128 stands for zero in the data rows.
Here are some numbered points:
[106 154 197 110 106 105 174 106 105 109 123 116 112 160 178 113 114 107
 169 157 116 184 186 102 113 158 124  94 111 113] 0
[197 143 106 100 108 165 112 110 112 106 112 216 108 184 121 114 104 170
 166 118 113 110 108 149 112 124 121 141 175 108] 1
[116 120 108 200 113 110 104 106 174 109 179 112 139 128 125 102 124 150
 109 129 107 109 163 108 167 134 103 110 114 104] 2
[104 118 163 105 116 103 210 112 171 178 106 103 130 110 182 103  98 122
  98 161 174 187 163 112 113  98 115 118 109 166] 3
[119 104 150 102 110 108 213 104 154 159 108  94 112 107 168 123 112 113
 116 168 147 159 153 110 114 111 100 108 117 164] 4
[114  94 127 118 112 116 110 100 171 106 121 108 255 166 210 113  97 157
 172 106  99 112 246 181 255 103 108 252 107 113] 5
[140 102 129 147 114 113 105 100 144 106 117 113 113 115 106 105 115 165
 109 164 122 110 113 140 109 154 121 122 127 117] 6
[147  97 187 158  96 187 104 112 104 135 119 113 108 105 112 107 107 152
 109 190 149 112 105 172  97 143 101 107 117 112] 7
[167 108 137  96 119 176 112 108 108 103 110 110 113 149 120 106 110 175
 162 106 145 111 117 153 165 211 103  94 115 105] 8
[183 101 137 102 104 101 103 108 107 110 108 118 104 129 106 114 106 179
 123 113 167  95 109 145 105 103 117 130 153 114] 9
[103 144 106 109 165 171 112 105 108 111 127 210 211 157 118 109  98 147
 185  97 112 112 105 104 111 122 110 147 121 172] 10
[172 140 112 105 105 109 109 105 115 108 127 133 140 148 110 167 105 140
 104 106 107 123  96 110 113 117 101 108 134 104] 11
[137 107 112 106 120 103 112 160  95  98 118 168 136 111 105 213 192 113
 170 110 118 119 116 100 110 109 106 228 150 111] 12
[112  98 255 116 106 116 208 122 102 208 118 102 111 122 145  97 113 104
 157 220 198 155 164 102 109 101 122 105 114 168] 13
[150  90 113 144 156 112 102 102 110 111 102 140 140 101 113 178 103  98
 116 130 103 112 106 113 139 169 106 181 112 115] 14
[106 103 100 120 161 128 115 158 107 203 116 106 117 115 119 104 105 119
 108 130 157 118 112 126 107 116 191 105 172 227] 15
[104  99 111 164 149 113 120 110 114 103 161 120 108 109 142 178  97 113
 114 108 139 113 115 142 238 188 150  97 116  95] 16
[114 127 145 144 181 160 109 105 111 177 112 104 127 108 112 111 110  98
 103 212 169 117 105 171 110 104 170  99 170 115] 17
[113 101 115 111 118 118 168 226 108 108 134 104 118 104 170 153 196 106
 110 109  96 174 199 104 107 110 104 186 118 122] 18
[ 91 140 145 105 161 124 146 108 177 177 115 123  94 107  87 113 121 103
  97 150 174  90 125 131 140 135 138 150  62 190] 19
[131 112 106 102 160 108 120 106 102 142 105 116 123 116 106 150  98 115
 110 169 139 127 122 113  96 112 108 110 171 154] 20
[109 185 111 187 103 121  82 111 170 104 174 120 147  96  74 133 110 172
  83 117 114  83 116 152 219 223  96 156  51  81] 21
[108 176  99 103 102 114 150 113 107 111 152 106 154 197 201 121 158 119
 147 112 114 196 147  97 108 108 117 120 125 111] 22
[158 128 117 111 115 131 116 139 113 104 115 112 130 111 122 110 112 148
 111 113 147 113 109 150 107 105 114 106 156 105] 23
[102 118 143 199 181 178 109 113 143 149 111 106 113 115 102 106 116 116
 109 114 164 116 142 108 118 108 189 107 116 172] 24
[104 109 109 190 197 116 128  99 105 177 140  97 111 110 118 108 113 112
 119 122 161 111 109 173 137 106 227 109 129 125] 25
[110 104 158 180 108 115 105 114 144 107 137 102 147 110 144 144 122 118
 108 112 110 117 173 108 144 149 120 113 111 102] 26
[105 181 198 118 107 108 171  99 111 106 107 110 104 197 197 101 118 105
 205 122  95 201 176 111 118 144 113 102 120 111] 27
[148 121 122 117 136 130 107 104 107 105 123 134 109 143 116 165 127 111
 115 115 120 114 111 109 103 111 143 100 150 111] 28
[160 143  98 107 114 115 102 135 116 118 125 119 108 129 103 149 105 111
 118 113 105 128 124 111  97 109 117 105 122 126] 29
[114 157 112 115 175 111 118 104 107  95 178 108 101 200 111 224 100 112
 181 111 126 116 118 165 216 176 171 103 108 104] 30
[110 105 119 188 104 112 102 113 153 117 195 117 154 112 117 168 152 160
 116 114 115 106 107 117 170 170 114 137 108 125] 31
[108 110 112 110 189 153 106 136 107  98 117 138 113 116 119 185 153 122
 103 112 115 114 116 157 118  95 165 138 196 111] 32
[142 101 118 163 116 111 120 117 104 102 150 117 127 111 113 159 104 140
 119 145 106 116 108 103 165 173 121 175 123  96] 33
[102 107 110 102 117 106 194 107 181 130 146 104 209 140 212 106 112 108
 116 103 141 187 178  98 108  92 109 110 116 110] 34
[143  96 108 108 109 109 114 187  97 106 128 148 164 130 116 238 223 103
 191 105 111 158 122 120 103 112 114 232 110 115] 35
[105 145 100 101 101 113 108 108 167  99 186 102 213 111 153 117 150 150
 100 119 115 121 200 117 148 103 122 160 121 113] 36
[101 139 187 102 119 102 194 112 187 157 114 109 121 181 232 107 110  99
 111 101 164 244 169 110 116 118 106 102 115 124] 37
[153 128 110 144 187 152 119 157 115  97 112 212 112 110 117 113 113 112
 205 105 112 113 120 109 111 108  97 202 214 119] 38
[113 216 104 106  92 110 135 109 133 112 134 145 109 175 107 113 101 157
 244 178 112 177 114 111 100 101  99 104 109 124] 39
[111 115 137 175 160  92 152 109 147 159 112 116 109 112 112 102 103 111
 116 169 130 107 114 107  96  99 145 108 127 181] 40
[122 109 179 179 146 174 115 115 115 108 107 109 114 104 106 109 100 137
 109 117 138 130 109 137 195 168 147  99 117 125] 41
[102  91 106 145 111 101 154 127 170 141 144 105 147 107 112  99 113 105
 114 133 118 102 181 103 109 116 111 112 121 193] 42
[178 104 149 108 114 189 106 107 118 107 115 107 110 153 118 107 108 192
 195 108 202 107 113 158 102 151 111 149 113 104] 43
[129 104 114 110 103 115 108 138 108 160 105 106 118 111 117 117 118 112
 113 122 129 117 140 109 104 108 121 107 140 186] 44
[135 142 142 135 107 108  73 105 160 103  87 127  92 107  84 148 113 153
  86 153 120  73  85 143 139 219 102 183  62  95] 45
[108 255 110 120 103 126 116 113 226  98 170 113 181 229 109 118 109 244
 250 103 161 248 109 196 103 112 117 105 113 110] 46
[102  96 133 110 153 120 119 142 121 174 114 115 106  99 101 110 108 106
 107 131 102 118 106 123  99  98 164  99 160 198] 47
[122 104 111 107 145 107 115 122 119 165 101 104 114 106 115 125 112 114
 105 131 138 123 114  99 104 108 140 102 151 179] 48
[102 178 127 172 120 112  86 124 141 102 167 129 176 102  74 168 156 156
  93 118 120  82 134 135 191 213 103 141  64  89] 49
[103 235 111 216 163 201  90 112 120 110 108 196  91 142  83 109 132 212
 199 115 111  89  61 140 199 180 102 143  60  84] 50
[146 104 155 149 100 152 101 109 113 110 114 103 113 136 104 146 106 175
 119 108 116 112 114 120 208 219 105 121 118 113] 51
[161 113 142 113 107 203 106 111 102 111 108 108 114 147 104 103 118 175
 230 109 201 121 100 211 107 105 118 129 136 111] 52
[104  93 113 104 110 104 113 114 102 109 109 173 216 182 136 175 154 103
 152 106 118 112 160 109 123 105 117 196 114 156] 53
[103 119 146 196 137 106 108  99 154 101 148 105 109 100 104 113 107  94
 121 106 115 135 166 102 140  97 150 103 123 136] 54
[164 159 106 110 110 161 108 171  97 108 119 142 113 143 113  96 116 160
 108 109 111 109 117 111 160 104 165 115 117 124] 55
[186 194 119  99 173 182  96 107 135 112 100 222 102 169  80 106 128 178
 163  98 112  84  80 145 141 137 102 204 167 103] 56
[144 144 197 114 118 148  96 138 133 178  96 127 104 102  74 121 121 105
 118 119 137  85  78 140 133 146  95 174 195  84] 57
[126 113 105 156 157 105 116 114 105  98 115 112 115 106 111 174 121 114
 109 152 113 117 111 101 131 163 128 158 157 116] 58
[117 114 155 206 159 164 116  92 116 110 152  99 125 108 120 110 115 115
 121 104 136 113 154 103 152 139 168 110 132 105] 59
[183 118 142 105 104 127 118 108 102 119 122 100 109 140 115 103 111 169
  99 110 161 110 117 161 105 154 121 117 130 104] 60
[108 109 255 105 107 112 218  96 152 232 110 109 110 108 103 112 108 105
 145 221 219 168 109 159 103 102 107 111 112 179] 61
[106 100 108 171 111 119 123 136 134 110 176 112 147 117 114 174 162  98
 112 114 116 119 104 117 149 132 114 180 122 121] 62
[181 138 115 118 111 117 115 140 100 107 119 103 124 111 105 147 125 134
 117 107 134 113 103 111 101 121 120  99 131 125] 63
[113 109 105 106 101 107 199 255 109 169 112 185 158 112 109 193 255 120
 100 112  98 229 108 119 100 104 118 249 214 108] 64
[132 107 108 107 123 124 111 147 105 161 102 109 108 107 115 111 120 112
  98 117 103 102 136 102 114 119 162 112 131 191] 65
[166 113 143  99 111 153 120 109 104 108 111 110 121 169 113 106 116 149
 232 114 162 108 113 175 115 105 110 147 140 111] 66
[117  96 164 112 110 103 220 116 157 192 103 110 126 107 195 105 110 110
 114 173 175 177 165 106 106 108 121 114 105 163] 67
[117 177 195 113 104 105 173 120 115  90 119 106 115 199 177 115 104 114
 212 129 107 178 154 103 112 128 108 102 117 122] 68
[105 153 207 118 106 111 177  96 160 103 101 117 123 171 187  92 107 123
 159 152 113 217 184 106 119 105 111 107 118 106] 69
[186 108 102 102 169 182 106 113  98 115 112 223 150 157 109 165 112 116
 109 102 138 129 119 175 113 118 109 113 111 185] 70
[113  94 104  99 106 103 161 112 155 103 144 103 189 111 183 123 136 100
 112 109 106 138 192 103 102 104 120 135 114 175] 71
[108 141 176 205 152 164  89 104 159 108 130 118 106 105  76 113 109 109
  92 117 115  82 134 159 198 160 136 155  69 111] 72
[104  94 177 108 102 102 192 110 136 148 118 110 108 113 195 105 112 116
 109 155 132 190 169 109 112 110 102  96 105 149] 73
[121 164 109 181 126 147 110  97 112 103 159 113 157 108 110 165 101 165
 109 120 112 117 146 107 196 207 118 100 113 118] 74
[104 113 109 148 118  90 107 108 110 113 152 115 153 138 155 201 165 105
 110 122 107 118 104 106 139 147 106 187 113 119] 75
[159 108 111 114 121 135 110 113 126 108 112 162 138 179 114 193 116 105
 118 108 118 120 109 102 105 126 110 130 131 125] 76
[102 119 115 104 120 110 204 104 174 172 112 116 110 116 148 105 113 103
 111 184 154 157 151 100 109 112 151 105 112 164] 77
[108 184 109 177 126 144 112  96 111 101 148  92 178 146 112 149 127 172
 116 105  99 118 109 110 166 190 112 103 124 109] 78
[106 110 104 105 109 108 157 225 111 106 154 109 117 105 145 162 209 114
 118 109 106 177 124 103 120 114 109 184 119 139] 79
[143 136 114 112 102 117  91 145 134 151  95 112  97 103  74 111 127 105
  94 111 172  85 102 140 134 144 108 157  88 142] 80
[138 112 125 116 111 114 139 162 109 154 108 111 102 105 109 110 117  91
 120 113 177 111 117 101 114  97 102 100 136 106] 81
[156 109 136 135 103 114 108  99 114 108 115 140 104 141 122 197 111 147
 112 109 108 121 102 119 143 203 106 173 117 114] 82
[103 105 172 197 103 148 109 119 143 114 143 109 101 110 147 150 117 103
 109 115 110 104 163 104 174 162 108  89 116 102] 83
[212 172 124  93 101 177 121  99 109 110 121 187 117 150 101 114 106 142
 151 123 122  98 125  96 116 113  96 117 196 108] 84
[103  94 117 111 111 115 152 107 148 117 150 115 176 108 181 142 167 119
 110 123 100 120 190  95 114 103 120 153 119 172] 85
[111 150 115 135 102 106 119 112  92 112 194 111 118 168 166 192 202 104
 106 108 108 108 108 100 167 181 126 112 110 114] 86
[192 148 103 108 117 190 113 163 108 119 111 194 110 149 101 112 112 108
 113 117  99 112 107 127 129 113 158 107 115 146] 87
[113 102 152 190 146 142 107 115 153 120 136  97 139 117 125 108 115 111
 113 151 110 113 153 108 123 113 119  99 108 149] 88
[189  97 145 105 114 158 119 115 107 119 119 110 124 158 111 101 103 190
 202 105 169 106 115 158 114 161 117 166  94 121] 89
[121  96 127 103 162 134 121 142 108 156 111 106  99 110 126 123 109 126
 110 130 112  99 108 131 113 105 175  98 174 171] 90
[102 119 110 110 103 110 162 178 116 153 112 117 112 114 192 191 225 118
 107 107 109 127 113 101 109 111 120 195  99 155] 91
[120 225 111 105 117 103 128 108 143 110 148 140 103 173 122 100 121 170
 238 151 111 174 107 104 104 106 122  97 110 115] 92
[102 103 102 160 115  95 114 101 127 111 142 113 100 114 135 184 170 113
 119 140 105 112 107 111 174 151 118 170 112 121] 93
[162 118 168 103 113 118 129 103 118 174 111 112 107 114 120 100 117 137
 125 110 169 113 112 107  96 114 107 111 196 109] 94
[216 104 120 101 102 177 117 109 104  97 117 227 122 197 103 107 109 173
 179 108 105 126 118 183 108 117 100 156 179 111] 95
[120 121 115 107 108  93 114 102 134 103 169 109 197 145 169 160 176 116
 101 109 108 108 164 102 117 147  99 157 111 104] 96
[112 112 109 100 115 128 156 152 166 157 110 109 139 112 104 125 113 109
 113 149 138 119 196 114 110 108 109 151 110 208] 97
[120 112 105 111 115 110 195 255 107 116 149 101 112 111 176 240 244 191
 122 116  95 114 217 113 112 143 118 179 106 116] 98
[163 116 106 110 172 150 109 110 113 110 118 198 112 169 116 208 105 103
  98 121 117 100 122 155 108 102 117 147 129 145] 99
[110 199 110 195 144 180 114 105 153 114 110 171 178 153 112 117  95 200
 160 123 112 110 123 104 110 106 116 107 111 116] 100
[106 105 118 158 114 100 114 230 118 125 122 108 145 114 105 166 223 106
 113 108 110 142 118  96 173 133 109 212 193 111] 101
[167 108 113 134 116 117 107 101 104 105 119 135 135 139 107 169 116 157
 111 124 100 118 118 112 109 206 113 154 115 112] 102
[114 162 107 137 121 110 124  96 158 109 114 137 153 150 106 137  96 151
 205 111 107 109 100 113 110  99 116 171 119 107] 103
[104 112 108 196 116 102 114 112 131 117 174 112 122 121 114 145 112 157
 115 114 109 113 123 106 247 187 140 110 119 114] 104
[174 112 141  98 106 118 112 103 148 106 104 104 107 130 113 115 102 170
 120 150 134 118 111 151 114 157 104 106 137 117] 105
[112 104 108 122 113 112 152 176 105 129 116 112 109 109 169 190 202 113
 110 112 106 140 118 108  98 109 122 209 118 145] 106
[134 109 109 101 113 127 151 216 116 167 121 136  99 115 113  98 108 113
 108 107  99 113 165 104  97  99 161 104 119 204] 107
[100 144 125 150 112 123 121 155 132 156 112 123  94 101  97 138 153 107
  99 165 125  75  74 145 137 130 105 203  56 153] 108
[161 124 102 168  97 111 107 113 103 117 146 109 110 108 114 159 105 168
 107 138 105 112 117 119 149 199 118 145 114 128] 109
[116 190 115 101 105 120 117 117 186 105 167 105 238 199 206 109 124 153
 110 103 104 208 166 114 169 109 116 116 114 118] 110
[207 170 105 107 110 185 112 138 104 101 108 193 112 105 119 120 114 140
 139 107 127 109 115 107 122 120 115 109 179 119] 111
[188 102 134 104 105 113 100 101 110 102 105 100 111 140 104 104 102 205
 103 111 141 115 110 156 110 155 113 121 127 117] 112
[107 117 114 111 113 116 168 112 173 182 117 110 129  93 119 104 103 114
 109 155 146 150 149 108 107 117 144  99 123 202] 113
[188 151 111 116 102 153 108 146 106 109 109 132 114 128 118 123 118 110
 119 118 102 118 123 115 112 116 135 106 113 131] 114
[138 102 116 118 118 113 118 116 109 103 147 124 130 140 114 180 121 127
 122 112 115 118 114 103 109 127 110 122 147 104] 115
[109 109 105 179 150  99 122 109  99 115 202 100 111 107 131 185 148 113
 111 110 108  99 115 126 240 189 159 103 119 116] 116
[110 136 111 152 102 103 122 106 110 107 159  95 193 105 148 156 153 110
 105 110 122 113 162 108 138 200 104  96 103 105] 117
[104 114 124 145 184 107 114 140 104 137 114 112 113 116 119 107 103 110
 110 174 101 115 112 110 102 106 165 130 207  91] 118
[124 115 147 165 108 112 153 107 165 118 150 116 145 104 153  96 133  96
 117 107 107 116 181 101 107  98 107  97 105 164] 119
[112 108 111 113 250 238 113 113 118 159 114 255 108 118 105 116 112 113
 179 177 112 117 123 173  99 105 194 107 251 219] 120
[167 105 135 106 107 106 120 130 108 124 114 102 114 108 114 104 114 135
 110 120 156 117 113 132  98 113 112 104 147 112] 121
[160 108 173 151 102 186 110 117 107  98 111 100 120 113 116 109 124 175
 109 158 185 113 109 175 108 141 153 106 115  94] 122
[124  94 114 101 100 111 158 119 171 140 139 106 167 116 139 101 106 111
 128 146 136 122 175 107 100 109 112 107 109 199] 123
[116 182 110 117 110 102 123 117 175 115 113 220 255 250 188 109  98 106
 232 116 208 199 113 250 106 101 102 101 118 106] 124
[142 105 107 111 185 114 101 112 100 183 126 148 118 119 107 100 106 112
 109 188 164  98 122 149 105 113 159 130 186 174] 125
[153 142 113 101 109 118 113 210 106 108 131 104 108 108 119 107 139 122
 108 110 107 129 165 101 140 114 107 106 118 148] 126
[203 153 110 101 141 191 114 106 122 119 109 242 103 134 113 105 112 150
 154 103 126 112 113 113 112 105 102  92 204 128] 127
[110 255 106 134 106 111 111  99 225 114 185 107 211 216 119 118 117 234
 235 111 111 227  97 169  97 102 112 114 112 112] 128
[142 109 124 110 101 110 178 222 103 197 114 108 117 104 110 112 109 112
 107 110 151 109 169 101 104 108 153 104 116 211] 129
[113 182 111 104 102 107 117 106 118 117 147 154  98 179 110 103 112 119
 228 148 100 119 120 112 112  99 139 115 115 117] 130
[114 141 121 106 173 110 155 252 145 151 113 190 104 104  72 107 247 108
  82 112 128  82  83 220 131 131 153 236 195 103] 131
[200 136 112 109 114 174 115 119 110 108 116 203 152 173 119 109 110 150
 166 110 110 121 120 152 101 104 120 101 176 106] 132
[103 109 114 154 153 118 159 114 110 170 100 104 118 118 131 147 122 109
 110 183 121 104 119 122 109 113 140 162 122 166] 133
[138 102 131 110 108 109 131 151 108 189 105 103 114 116 124 108 113 117
  99 111 180 111 138 107 114 110 124  99 133 193] 134
[101 140 102 115 111 113 164 111 150 107 166 114 151 115 181  99 159 113
 105 111 112 170 179 106 117 116 108 104 116 121] 135
[198 104 110 109 180 255 116 215 107 168 114 255 103 109 112 115 102 119
 171 103 112 110 107 104  99 108 193 102 224 218] 136
[113 114 149 208 101 162 107 102 130 120 136 127 117 108 125 126 126 157
 121 103 116 117 141 112 200 197 114 107  96  99] 137
Which two points above are nearest to each new point? Their numbers follow each, nearest first.
[108 150 106 107 105 112 156  96 154 100 174 100 181 110 184 119 157 112
 110 120  96 178 176 106  96 149  97 100 120 110] 135 71
[ 90 105 113 146 183 124 112 140 114 116  94 109 112 111 119 175 161 116
 109 168  99 114 112 110 142 157 106 173 161 117] 58 93
[110 104 111 202 175 115 113 105 146 149 155 104 112 114 115 110 111 117
 119 106 147 139 107 131 159 100 198 114 115 110] 25 59
[ 98 135 110 107 149 133  89 143 139 130 103 137 108 116  82 139 134 117
 101 109 122  87  76 163 138 143 166 155 120 109] 80 32
[140 114 119 111 107 105 112 101 139 132 127 112  99 122 113 110 116 127
 106 135 126 110 105  99 105 111 115 104 157 120] 121 29
[100 172 104 110 109 117 155  96 148  95 175 110 145 108 166 101 173 115
 113 114 112 177 149 104 113 139 106 100 127 103] 135 22
[110 102 111 108 114 121 110 210 100 115  99 149 144 111 110 199 244  94
 107 101 113 143 115 111 151 135 124 228 186 114] 101 12
[108 151 103 133 112 108 101  98 122 117 213 109 109 159 174 189 196 121
 117 105 101 114 110 110 175 173 144 101 122 121] 86 116
[179 204 125 111 113 164  97 190 133 106  99 148 105  96  86 104 121 141
 100 122 109  83  88 143 175 143 140 156  69 107] 55 114
[106 177 108 195 204  95 117 112 115 108 164  98 116 182 113 207 107 116
 211 118 119 118 119 155 245 116 184 114 108 103] 30 16
[108 161 104 190 220 247 114 106 120 116 109 217 117 164 114 100 113 174
 202 113 116 109 118 120 166 110 141 111 112 111] 100 50
[109 158 103 155 117 114 109 111 113 111 178 114 105 151 153 178 191 110
 112 108 106 134 113 100 160 180 117 103 119 106] 86 93
[146 144 151 132 113 127  76 127 149 102 108 126  91 114  69 122 108 143
  97 176 113  72  81 175 131 184  98 171  73 101] 45 6
[107 108 106 155 195 124 152 144 115 191  99 110 109 101 113 106 109 113
 109 201  98 119 103 112 102 112 158 155 160 158] 133 40
[101 110 108  97 205 158 109 198 109 108 110 239 117 115 115 108 188 117
 194 105 104 113 107 205 104  95 162 201 235  98] 38 32
[140 141 120 107 109 116  78 133 141 121 109 126 106 120  79 138 121 110
  95 112 140  91  78 144 115 131  98 148  86 114] 80 29
[180 184 112 110 117 132 113 211 113 108 112 120 106 110 128 109 139 109
 115 114 106 135 156 101 165 116 107  98 116 118] 126 114
[106  99 181 106 119 102 204 108 203 196 100 114 104 173 237 112 105 118
 118 110 199 228 175 170 108  96 107 122 113 114] 37 3
[193 147 105 100 116 167 122 168 113 108 125 154 101 110 128 138 119 103
 109 113 121 107 129 112 100 102 117 105 119 112] 114 29
[113 219 114 111 106 113 117 116 151 104 130 120 120 170 151 110 163 114
 150 101 121 162  96 145 129 142  91 152  70  97] 22 92
[175 141 139 137 117 134  84 114 137 105  97 120  93 139  79 144 109 205
  96 106 118  95  87 168 129 238 103 175  55  82] 45 102
[104  86  98 167 135 106 116 110 121 104 147 111 105  99 112 172 150 107
 108 142 111 115 122 110 166 164 113 158 118 112] 93 58
[164 132 108 118 112 107 103 191 107 106 101 112 121 106 118 112 130 112
 106 106 107 133 142 108 139 104 153 106 121 147] 126 114
[150 133 108 106 106 120  92 123 139 111 114 119 101 107  89 136 126 116
 102 116 143  86  75 154 135 160  94 150  80  96] 80 45
[ 96 111 156 179 182 190 112 105 105 141 121 108 122 113 112 110 113 103
 114 118 185 123 114 183 194 133 180 117 121 115] 41 25
[110 107 154 177 166 148 148 114 116 160 103 101 108 118 128 123 109 112
 117 106 160 107 158 113  97 103 179 107 107 197] 24 40
[136 103 118 113 100 109 129 170  97 143 117 113 114 108 120 101 108 111
 114 107 116 121 161 118 103 109 110 103 119 156] 44 126
[112 195 120 107 101 115 120 113 135 115 108 115 205 186 155 108 154 109
 104 114 120 134 114 190 145 161  93 146  69  79] 96 117
[103 111 111 115 152 111 114 104 126 100 113 185 255 222 174 107 111 103
 182 104 178 113 124 201 106 106 114 203 118 155] 53 10
[179 108 158 112 113 149 160 113 121 205 110 120 119 124 100 109 122 132
 182 103 221 111 115 149 101 118 106 111 210 120] 94 121
[165 153 127 105 110 116  86 138 130 106 135 125 107  87  78 129 120 121
  92 116 135  89  82 141 132 145 116 156  69 106] 80 63
[112 104 101 153 171 109 106 134 104 117 113 120 118 118 114 157 172 117
 103 157 104 118 112 113 177 162 111 172 178 116] 58 93
[184 151 104 106 110 140 110 150 113 107 101 142 120 109 118 109 118 126
 120 109 107 111 133 111 123 102 136 107 127 129] 114 29
[126 104 102 104 109 108 141 220 138 163 119 111 100 115 112 105 120 112
 108 109 104 116 161 105 133 119 169 106 113 206] 107 129
[114 106 118 149 102 114 144 162 108 140 120 119 111 101 136 179 188 121
 114 148 114 118 118 120 107 102 113 200 141 102] 106 91
[108 103 100 115 215 111 111 119 109 143 111 107 118 141 147 207  97 132
 104 107 181 115 117 201 254 152 193 110 118 113] 16 30
[136  95 124 161 141 109 102 105 132 106 111 101 122 122 111 110 110 132
 115 182 108 124 108 106 112 123 138 121 168 128] 6 118
[193 185 120 101 153 176  90 124 135 112  94 211  94 171  77 143 109 137
 123 110 120  84  79 136 126 134  90 154 123  82] 56 1
[ 99 107 110 109 239 176 110 174 109 125  99 243 113 118 102 170 167 102
 116 119 108 104 112 211 104 109 181 217 244 100] 32 131
[120  95 107 153 159 100 143  99 116 145 174 110 104 103 122 117 115 115
 110 144 130 105 121 131 130 104 180 104 113 114] 25 40
[100 107 107 100 112 111 184 118 174 148 142 105 203 114 206 105 117 113
 121 111 135 166 182 113 112 113 125 102 109 141] 34 71
[ 98 104 255 104 170 108 212 123 112 254 121 106 131 115 130  99 106 111
 159 226 236 154 110 181 108 117 114  99 110 173] 61 13
[108 101 117 169 195 104 103 103 111 176 133 111 115 113 138 101 105 106
 108 107 170 110 112 163 140  98 206 111 120 143] 25 24
[129 102 105 124 145 115 115 106 117 162 118 104 104 111 113 130 122 104
 107 186 112 116 115 108 104 128 115 129 165 114] 20 48
[107 150 119 109 100 101 114 125 179  99 181 115 254 147 183 129  94 147
  95 112 115 119 194 116 192 117 103 181 116 114] 36 110
[101 122 165 205 177 180 113 115 133 153 115 119 108 111 110 105 101 108
 107 105 153 108 152 105  97 112 186 109 106 159] 24 59
[ 92 184 107 106 116 106 157 111 186 104 155  89 240 200 203 118 112 104
 116 123 104 197 150  98 156 107 111 102 125 101] 110 34
[160 146 113 107 117  95 112 216 145 110 138 116 115 111 106  99 107 103
 124 122 100 134 171 100 184 116 126 104 109 127] 126 55
[116  97 113 107 116 115 112 154 118 139 100 115 110 116 122 112 101 116
 101 111 111 104 115 111 129 110 173 104 125 148] 65 90
[140 115  99 107 204 213 109 143 108 114 108 213 108 114 112 150 113 107
 152 107 108 113 105 213 119 104 190  96 196 120] 32 120
[208 167  98 109 150 250 102 197 112 110 102 251 106 116 116 101 110 113
 190 113 112 120 100  93 109 117 179 114 194 162] 136 111
[170 117 132 107 115 154 115 107 109 108 115 119 118 170 106 106 110 159
 234 107 166 105 127 185 112 110 114 152 108 111] 66 89
[102 108 109 110 255 241 131 148 110 102 113 255 110 103 104 111 109 102
 195 147 108 116 107 244 103 108 231 159 255 111] 120 32
[106 110 110 108 113 113 117 112 107  98 104 113 225 145 182 168 162  99
 170 103 111 137 214 104 157 105 116 255 114 115] 53 96
[115 125 105 109 102 106 182 111 128 101 161 104 108 108 185 104 153 113
 114 137 105 155 158 109 112 117 116 109 108 122] 135 73
[104 131 111 156 108 110 105 103 186 111 188 114 173 125 110 108 135 144
 120 106 114 171 180 111 134 110 110  98 124 108] 2 135
[138 115 114 102 111 113 131 177 109 143 129 112 110 114 102 109 128 115
 120 120 164 121 140 116 115 105 104  90 112 109] 81 121
[119  85 255 103 101 102 202 102 102 218 111 113 105 111 163 110 115 106
 149 219 199 167 157 116 110 103 124 107 116 167] 13 61
[103 146 123 144 165 116 132 124 131 157 133 126 100 103 105 123 115  93
  78 112 154  94  79 167 133 135 184 156  61 145] 19 108
[ 99 100 112 101 210 110 111 154 108 156 111 139 102 109 114 157 154 109
 104 189 106 119 118  98 104 115 184 165 217  98] 118 32
[104 140 214 111 108 108 197 105 157 112 105 119 109 150 211 109 112  97
 149 160 111 215 180 107  95 115 106 103 108 120] 69 0
[144 101 140 112 118 106 157 160 108 221 120 126 107 121  99 104 100 105
 105 120 223 110 113 107  99 118 129 108 162 205] 134 129
[105 149 111 116 102 108 142 247 112 122 157 109 185 100 116 213 255 114
 107 112 105 207 139 112 105 108 128 212 124  98] 79 35
[101 112 114 101 103  97 167 113 129 113 170  99 111 111 180 110 165 124
 121 131  99 141 144 106 107 134 124 114 117 111] 135 85
[111 143 118 117 149 147 128  98 103 111 114 191 218 174 105  97 116 144
 175 100 108 122 109  98 109 114 102 154 109 171] 10 103
[ 96 174 114 105 116 101 113 100 102  96 167 152 108 183 119 134 111 110
 215 147 121 116 112 122  97  99 141 120 115 109] 130 92
[ 93 114  96 114 107 106 171 111 123 100 181 123 116 107 167 123 165 103
 116 137  95 123 133 110 103 104 144  95 126 128] 135 85
[100 102  99 193 117 108 109 115 166 118 178 113 154 108 120 113 137 142
 101 133 108 123 165 103 166 114 112 111 103 114] 2 26
[104 103 104 145 178 103 163 101 106 167 147 102 120 107 155 112 109 109
 115 101 168 112 117 147 105 109 204 106 116 160] 25 90
[109 100 110 173 193 148 112 118 152 164 102 105 117 111 111 114 111 112
 114 219 150 116 118 117 100 110 168 100 165 134] 17 40
[141 135 122 103 108 126  83 147 146 146 102 125 102 109  84 116 118 115
  92 107 169  85  85 147 131 141 101 154  95  86] 80 121
[106 114 112 202 115 114 117  99 169 104 178 106 151 105 109 106 131 147
 107 116 102 107 191  98 159 150 110 108 124 121] 2 26
[101 110 103 107 153 110 177 109 160 183 122 114 149 111 114 109 121 102
 109 153 145 128 145 103 109 117 158  87 108 219] 113 77
[102 109 110 189 124 114 104 100 160 106 160 108 150 113  98 167 135 149
 100 104 100 100 113 104 188 183 112 148 118 109] 31 104
[105 140 122 100 116 113 157  98 152 103 176 112 109 144 170  99 172 109
 113 110 113 165 153 118 103 143 109 102 117 115] 135 22
[106 187  96  93 112 110 130 105 114 105 134 171 112 183 114  97 110 115
 226 150 107 145 109 106 120 105 146 105 102 116] 130 92
[113 101 127 112 122 101 186 107 147 108 158 107 123 105 198 110 165 113
 104 152 107 162 155 108 105 105 106 110 104 130] 135 73
[105  96 131 183 130 114 110 107 154 100 156 109  98 113 135 103 102 105
 115 113  92 146 170 108 108 104 150 106 107 147] 54 88
[118 107 161 161 116 109 114  97 126 112 138 111 154 102 149 132 150 110
  98 108 118 107 170 108 105  91 101 104 115 157] 119 88
[110 107 116 112 176 165 116 183 117 110 117 172 112 111 120 151 170 107
  97  99 115 116 121 174 138 112 195 100 223 109] 32 90
